Turns in one plane each, and the order they were made in; the first pair answered
X (before => after):
-0.77,+0.30,-0.41,-0.65,+0.31,-2.54,-0.83,+0.86,+0.77,-1.82,+2.80,-1.12,-0.16,-0.91,+0.25,+1.51,-0.14,-1.30,-0.19,-0.71,-0.76 => -0.14,+0.20,-0.16,-0.19,+0.35,+0.90,-0.66,-1.52,+1.15,-1.65,+0.61,-2.54,-0.38,-0.99,+0.45,-3.01,-0.52,+0.66,-1.21,+0.03,-0.42
-0.33,+0.25,+0.01,+0.39,+0.00,-0.51,-0.07,-0.28,+0.12,-1.24,-0.69,-0.47,-0.10,-0.01,+0.80,-0.79,-0.31,-1.12,+0.19,-0.77,-0.33 => +0.20,+0.89,-0.69,-0.48,-0.05,+0.41,+1.02,+0.46,+0.37,-0.06,-1.07,-0.82,+0.26,-0.16,-0.70,-0.52,+0.13,+0.91,-0.04,+0.50,+0.23
-0.92,+0.27,-0.18,+0.91,+0.03,-1.13,-0.91,-1.60,-0.42,-1.43,+1.04,-0.38,-0.48,-1.05,+0.92,-0.67,-0.44,-3.09,-0.35,-1.96,+0.22 => -0.35,+1.29,-1.38,-0.33,-0.22,+2.14,+0.80,-1.23,-0.01,+0.64,-0.60,-1.59,+0.40,-1.24,-1.82,-1.91,+0.07,+1.08,-0.92,+1.05,+1.62
-0.07,-0.99,+1.37,+0.57,+0.80,-0.92,-1.40,-0.51,-1.08,-1.31,+0.90,+1.21,-0.43,+0.94,+2.55,+0.32,-0.47,-1.88,-0.27,-1.06,-0.25 => +0.61,+0.02,+0.67,-0.65,+0.59,+2.75,+0.24,-0.14,-0.75,+0.60,-1.01,-0.14,+0.48,+0.46,+0.25,-1.80,-0.23,+2.14,-0.97,+1.59,+0.74
M (before => after):
+0.43,+1.37,-0.42,+1.97,+0.23,-2.23,+0.05,-0.06,+0.83,-1.08,+0.03,-1.65,-0.88,-0.98,-0.42,+0.84,+0.17,-0.50,-0.57,-0.90,-2.38 => +0.32,+0.33,+0.60,+2.11,+0.50,-1.44,-0.89,-1.38,+0.44,-1.78,+0.20,-0.80,-0.55,-0.25,+1.50,-0.53,-0.09,-1.60,-0.36,-1.75,-1.87
-0.11,+0.29,+0.19,+0.12,+0.02,+0.08,-0.14,+0.18,-0.71,+0.78,+0.25,+0.05,-0.14,-0.13,-0.90,+0.44,+0.55,-0.04,-0.23,+0.16,+0.82 => -0.17,-0.15,+0.49,+0.20,+0.07,-0.03,-0.57,-0.10,-0.52,+0.54,+0.83,+0.39,-0.17,+0.65,-0.11,+0.26,+0.42,-0.41,-0.19,-0.15,+1.14
+1.90,+0.50,-0.56,+0.68,+1.02,+2.18,+1.30,-2.63,-0.87,+0.47,-0.01,-1.87,+0.28,+0.47,+2.12,-1.11,+0.74,+1.46,-0.49,-0.61,+1.04 => +2.06,+1.94,-1.73,+0.30,+0.90,-0.63,+2.29,-0.02,-0.12,+1.13,+0.81,-2.11,-0.06,-0.14,-0.50,+2.40,+1.09,+1.81,-0.45,-0.26,+0.09
N (before => after):
+0.60,-0.92,-1.68,+2.49,-0.58,-2.05,-1.16,-1.99,-0.09,+0.89,+1.76,+1.50,-1.67,-0.43,+0.22,+2.27,-1.22,+0.75,+0.72,+1.07,+1.52 => +0.70,-1.28,-1.62,+2.89,-0.56,-1.42,-1.33,-3.13,+0.20,+0.31,+1.46,+1.03,-2.10,-0.79,+0.82,+0.79,-1.59,+0.65,+0.28,+0.80,+1.19
-2.26,-1.27,+0.89,-1.38,-0.32,-0.35,-0.82,-1.11,-1.00,-0.17,+0.57,+1.35,+0.89,+0.74,+1.54,+0.98,+0.49,-1.29,+3.08,-2.53,+2.36 => -1.93,-0.69,+0.67,-0.71,-0.02,-1.97,-0.79,-0.33,-0.40,-0.34,+0.90,+0.91,+0.51,+0.39,+1.30,+1.97,+0.45,-1.82,+2.86,-3.16,+1.64
-2.23,-1.43,+0.23,-0.60,-0.22,-0.11,-0.65,+0.42,-0.94,+0.25,+1.27,+2.77,+1.55,+1.85,+1.72,+1.43,-0.13,-1.42,+1.68,-1.52,-0.55 => -2.28,-1.15,+0.13,+0.60,-0.23,-1.33,-0.91,+0.23,-0.36,-0.47,+1.15,+2.11,+0.61,+1.43,+1.66,+1.38,-0.25,-2.18,+1.31,-2.29,-1.51
E (before => after):
+0.13,-0.28,+0.85,+0.66,+1.21,-2.09,+0.39,+0.93,+0.24,+0.25,-0.48,+0.13,-1.31,-0.44,-1.45,+1.87,-1.06,+0.59,+0.44,+1.55,+2.96 => +0.21,-1.12,+1.51,+0.09,+0.98,-0.30,+0.04,-0.18,-0.51,+0.19,-0.48,+0.73,-0.74,+0.00,-0.30,+0.88,-1.42,+0.93,+0.77,+1.58,+4.09
-1.33,-0.74,+0.16,-0.57,-0.45,+0.30,+0.43,+1.00,+0.51,-0.44,-0.06,+0.14,-0.24,+0.58,-0.49,-0.75,+0.92,+0.74,-0.47,+1.01,+0.57 => -1.19,-0.39,+0.06,-0.42,-0.59,+0.07,+0.49,+1.04,+0.87,-0.38,-0.15,-0.16,-0.47,+0.16,-0.56,-0.71,+0.89,+0.80,-0.70,+1.15,+0.21
-1.38,-1.34,-0.09,+0.26,-0.19,+0.90,-0.12,-0.61,-1.92,-0.75,+0.83,-0.35,+0.94,+0.98,+0.90,+0.08,-2.00,-0.37,-0.22,-0.07,-0.08 => -0.89,-0.43,-0.59,+0.84,-0.47,+0.86,+0.11,-0.70,-0.98,-1.01,-0.37,-1.78,+0.39,+0.25,+0.24,-0.97,-2.19,-0.05,-1.14,-0.28,-0.87
+0.53,+0.51,-1.39,+1.46,+0.94,-0.84,-1.67,-0.45,+1.01,-2.16,-1.39,-2.78,-0.40,-1.47,-1.80,-0.49,+2.33,+0.10,-1.96,+0.41,-1.70 => -0.24,-0.44,-1.17,-0.04,+1.00,-2.14,-1.97,+1.33,+0.03,-1.74,+1.44,+0.17,+0.87,-0.48,-1.03,+3.48,+2.82,-1.37,-0.31,+0.12,-0.50

(2 to 3 turns a pair)
-0.37,+0.67,-1.12,-2.52,-0.20,-1.64,+1.11,+2.27,-0.18,+1.69,+1.93,+2.25,+1.64,+0.13,-1.28,+1.87,+2.16,+1.84,+1.67,+2.85,-1.03 => +0.39,-0.29,+0.39,+0.00,-0.26,+1.66,-0.27,-2.65,+0.55,-0.31,-1.05,-0.01,+0.55,-0.25,+1.85,-5.58,+1.57,+1.73,+0.12,+1.65,-1.68  M, E
-0.51,-0.96,-0.79,+1.30,-1.19,+0.28,-0.31,-0.26,+0.21,-0.97,+0.20,-0.49,-0.31,+0.31,+1.07,-2.73,+0.16,-1.81,-0.15,-0.70,-0.15 => -0.41,-1.12,-0.88,+0.58,-1.39,+1.71,+0.00,-0.21,-0.27,-0.44,+0.24,-0.05,+0.13,+0.73,+0.90,-3.12,+0.45,-0.97,-0.06,-0.14,+0.67  E, N
+0.64,-1.37,+0.23,-0.17,+0.16,+2.65,-0.81,-0.16,+0.21,-0.03,+0.87,+0.05,+2.16,-3.12,-1.49,-2.99,-0.69,+3.28,+0.87,+1.64,-0.92 => +0.10,-1.92,+0.72,-1.12,+0.36,+2.42,-0.94,-0.01,-0.68,+0.05,+2.12,+1.94,+2.88,-2.31,-0.69,-1.41,-0.54,+2.61,+1.60,+1.41,-0.06  E, E, E
-0.91,-0.14,-0.10,-2.47,-0.61,+2.91,-0.31,-0.51,+0.40,+3.68,-0.30,+1.28,+2.86,+1.20,-0.16,+1.27,-0.44,+0.26,+2.19,+0.86,+2.53 => -1.23,+1.02,-0.48,-0.70,-0.42,-2.18,-0.90,+1.06,+1.49,+2.41,+0.42,+0.57,+1.35,+0.38,-0.71,+4.54,-0.51,-2.22,+2.19,-1.11,+0.36  E, X
+1.14,+2.78,-1.56,-1.70,-0.37,+2.36,+1.98,+3.62,+1.22,+2.27,-1.18,-2.58,+0.74,-0.98,-4.71,-0.47,+0.59,+3.50,-1.03,+3.33,+1.40 => +1.55,+2.68,-0.12,+2.56,-0.11,+0.08,-0.03,+0.42,+2.66,-1.16,-3.11,-5.22,-2.19,-2.12,-1.83,-4.28,-0.01,-0.29,-2.50,-0.42,-2.15  N, X, X
+0.56,+0.26,-0.26,+1.74,-0.01,-0.63,+0.23,-0.57,+0.31,-0.97,-0.29,-1.56,-0.39,-1.71,-1.37,-2.28,+0.24,+0.49,-1.17,-0.01,-2.24 => +0.24,-0.37,+0.37,+2.06,-0.17,-0.06,-0.33,-1.48,-0.15,-1.40,+0.02,-1.08,-0.43,-0.87,+0.34,-3.36,+0.05,-0.22,-1.13,-0.42,-1.63  E, X
+0.65,-0.01,-0.29,+1.49,-0.64,-2.22,-0.09,-0.07,+0.39,-1.21,+0.57,-0.73,-0.60,-1.19,-1.02,+1.23,+0.86,-1.21,+0.31,-0.68,-1.43 => +0.61,+0.10,-0.47,+1.70,-0.55,-0.78,-0.24,-1.32,+0.75,-1.30,-0.66,-1.54,-0.76,-1.12,-0.77,-1.12,+0.79,-0.59,-0.23,-0.59,-1.57  E, E, E
-0.44,-1.67,+0.11,+1.18,-0.32,+1.37,-0.79,-0.80,-0.14,-1.37,-0.40,-0.86,+0.33,-0.18,+1.62,-2.54,-0.11,-0.98,+0.03,+0.62,+0.54 => -0.13,-0.56,-1.29,-0.54,-0.40,+1.89,+0.71,+1.29,-0.19,+0.50,-0.04,-0.79,+1.07,-0.51,-0.71,-0.27,+0.47,+1.24,+0.11,+2.66,+1.19  X, E
+0.29,-0.64,+0.63,+1.07,-0.12,-0.03,-1.17,-1.72,+0.25,-1.24,-0.42,-0.62,-0.85,+0.09,+1.23,-1.50,-0.28,-1.62,-0.44,-1.09,-0.88 => +0.76,+0.64,-0.51,+0.19,-0.25,+1.12,+0.58,-0.39,+0.59,+0.13,-1.53,-1.91,-0.58,-0.39,-1.33,-1.41,+0.19,+1.52,-0.97,+0.86,-0.74  E, X
-0.11,-0.84,+1.25,-0.64,-0.72,+1.53,-0.80,-0.20,-1.62,+0.08,+0.02,+1.44,-0.87,+0.44,+2.71,-1.63,+0.81,-0.78,+1.10,-0.53,+0.70 => +0.75,+1.53,-0.42,+0.75,-0.70,-1.75,+0.29,+1.88,+0.43,+0.14,-1.04,-1.46,-2.32,-1.06,-0.09,+0.00,+0.96,-0.54,+0.06,-0.78,-1.53  E, M
-0.62,-0.36,+0.43,-0.46,-0.55,+0.75,-0.30,-0.44,-1.12,-0.62,+2.08,+3.01,+1.61,+0.39,+0.27,+2.10,+0.80,-0.32,+2.18,+0.39,+1.86 => +0.62,+0.55,+0.38,+1.91,-0.65,+2.19,-0.37,-2.98,+0.53,-1.55,-1.11,-0.61,+0.14,-0.94,+0.31,-2.84,+0.43,+1.04,+0.49,-0.12,+0.21  N, X
-0.54,-1.30,+0.53,-1.12,-0.15,+2.08,-0.86,+0.11,-2.33,+0.37,+1.37,+0.98,+0.79,+0.92,+0.34,-0.25,-0.09,+0.62,+0.90,+0.67,+1.79 => +0.03,+1.22,-0.72,+1.26,-0.20,-1.21,-0.66,+1.31,+0.12,-0.53,-0.27,-2.59,-1.38,-0.94,-2.18,-0.03,-0.05,+0.67,-0.44,-0.37,-1.32  X, E, E
-1.85,+0.96,-1.86,+1.27,+2.03,+2.20,-0.22,-3.35,-0.36,+0.67,-3.77,-2.04,-0.14,+0.84,+1.06,-1.38,+0.72,+3.36,-1.83,+1.08,+0.29 => -2.97,-0.60,-1.15,-1.01,+1.86,+1.76,-0.55,-1.83,-2.12,+1.50,-0.50,+2.11,+1.79,+2.67,+2.38,+2.65,+0.80,+1.92,+0.18,+1.13,+2.57  X, E
+0.66,+0.06,+1.00,+1.17,-0.08,+1.93,+0.28,-1.29,+1.04,+0.90,-1.38,-1.62,+0.09,-0.71,+0.82,-3.00,+0.19,+0.26,-0.22,+0.17,-0.10 => +0.78,+0.61,+0.21,+0.44,-0.03,+1.85,+1.10,+0.31,+1.08,+2.00,-1.07,-1.59,+0.43,-0.79,-0.85,-1.66,+0.69,+1.63,+0.03,+1.44,+0.32  X, X, X
+0.14,+1.21,-2.15,-1.08,-0.27,-3.25,+1.10,+2.25,-0.25,+0.22,-0.96,+0.06,-0.06,+0.02,-1.26,+3.05,+0.75,+0.45,+0.52,+0.47,+0.42 => +0.12,+0.19,-0.89,+1.03,-0.38,-3.82,-0.71,-0.44,+0.02,-2.30,-1.45,-0.11,-1.21,+0.02,+2.07,+0.61,+0.14,-2.37,+0.28,-1.77,-0.68  X, E
